(in the rows, 128 means zero)
Where one turn sends some rows of the set: a few examples, then the rows asked
Q_164: [120 115 114 135 119 173 117 161 125 160 145 110 110 121 132 144 137 169]
Q_45: [114 111 119 125 114 169 130 171 132 163 145  99 106 121 131 142 128 155]
Q_287: [154  64 124 106 118 157 140  95 101 132 120 123 125 111 132 139 129 140]
Q_953: [117 120 118 121 174 118 182 112 136 164 105 126 122 146 114 123 140 110]
Q_607: [130 139 126 119 134  88  81 120 121 108 146 126 107  98 149 139 148 100]
Q_344: [151  63 128 107 124 149 140  88 103 141 126 138 131 124 132 141 123 146]
Q_677: [122 127 108 136 117 181 119 161 124 150 135 120 107 121 137 141 127 173]
Q_277: [145 141 134 104 139 113  88  99 111  93 137 126 104 109 138 132 147  94]
Q_321: [145 140 142 106 130  98  89 113 118 114 143 129  96 103 161 132 136  99]
Q_973: [116 124 116 136 109 178 119 164 124 159 143 111 119 119 122 128 122 157]
Q_479: [117 124 122 127 168 127 176 111 143 165 113 138 119 153 113 121 140 105]
Q_451: [150 134 120 107 136 106  80 110 126  98 143 118 105 103 155 138 143  99]
Q_970: [160  69 118 112 127 146 143  92  98 142 129 139 129 125 135 158 125 142]
Q_61: [117 118 100 140 117 174 118 156 124 151 151  90 118 118 124 131 130 159]
Q_357: [109 128 105 125 115 167 124 168 125 162 145 111 107 129 142 135 120 158]
Q_299: [116 141 136 130 147 119 159 132 154 107  91 132 173 141 174 157 110 144]
Q_406: [118 138 118 136 151 120 152 129 165 110  92 128 171 152 169 137 109 141]
Q_678: [119 148 147 148 153 122 132 129 153 104  87 128 178 145 156 137 121 142]
Q_524: [111 118 134 118 173 122 183 113 132 169 112 122 113 158 126 133 131 116]
Q_93: [123 140 131 139 148 129 140 127 161 109  92 118 180 157 162 139 102 126]
Q_964: [151  59 124 100 133 146 136  90 106 146 121 134 122 122 141 152 129 142]
Q_39: [115 138 127 140 149 128 153 127 157  86  91 111 172 144 163 139 121 126]
Q_528: [149 140 131 120 140 102  78 111 121 111 131 142  96 119 145 126 144  93]
Q_516: [139 116 163 148 107  99 147  97 136 101 125 121 122 119  88 134 139 144]
Q_582: [116 126 121 130 169 120 180 115 132 158 106 123 110 164 115 116 138 115]
Q_794: [142 149 132 121 131  90  86 110 113 101 132 133 103 105 142 130 138  97]
Q_202: [143 144 118 114 133  98  90 117 119 100 139 138  92 112 153 137 150  96]
Q_811: [138 140 133 113 132  89  89 113 113 107 143 131 106 108 144 134 139  92]
Q_111: [120 134 134 142 159 118 141 127 160 109  94 119 180 144 164 150 109 140]
Q_923: [115 124 110 132 129 171 106 159 120 165 133 101 118 138 126 140 134 171]
Q_876: [139 119 153 145 119  85 140  97 139 101 119 128 112 135  85 126 148 149]
Q_215: [122 113 112 139 122 183 116 161 125 161 152 107 114 117 127 145 131 161]
Q_911: [140 120 152 152 110  92 153  95 137 102 123 123 104 123  84 129 138 142]
Q_191: [114 140 137 144 147 113 146 123 154 110  79 128 167 158 168 138 121 152]
Q_900: [120 136 126 136 151 127 151 122 160 103  88 119 170 154 162 139 105 141]
Q_243: [135 113 147 151 119  89 147  97 142 103 121 119 112 107  86 130 125 150]

Q_678 turns into Q_357
Q_61 turns into Q_528
And these:
Q_794 turns into Q_406
Q_321 turns into Q_39
Q_516 turns into Q_582
Q_677 turns into Q_607
Q_202 turns into Q_111
Q_876 turns into Q_524
Q_243 turns into Q_479
Q_277 turns into Q_191
Q_344 turns into Q_911

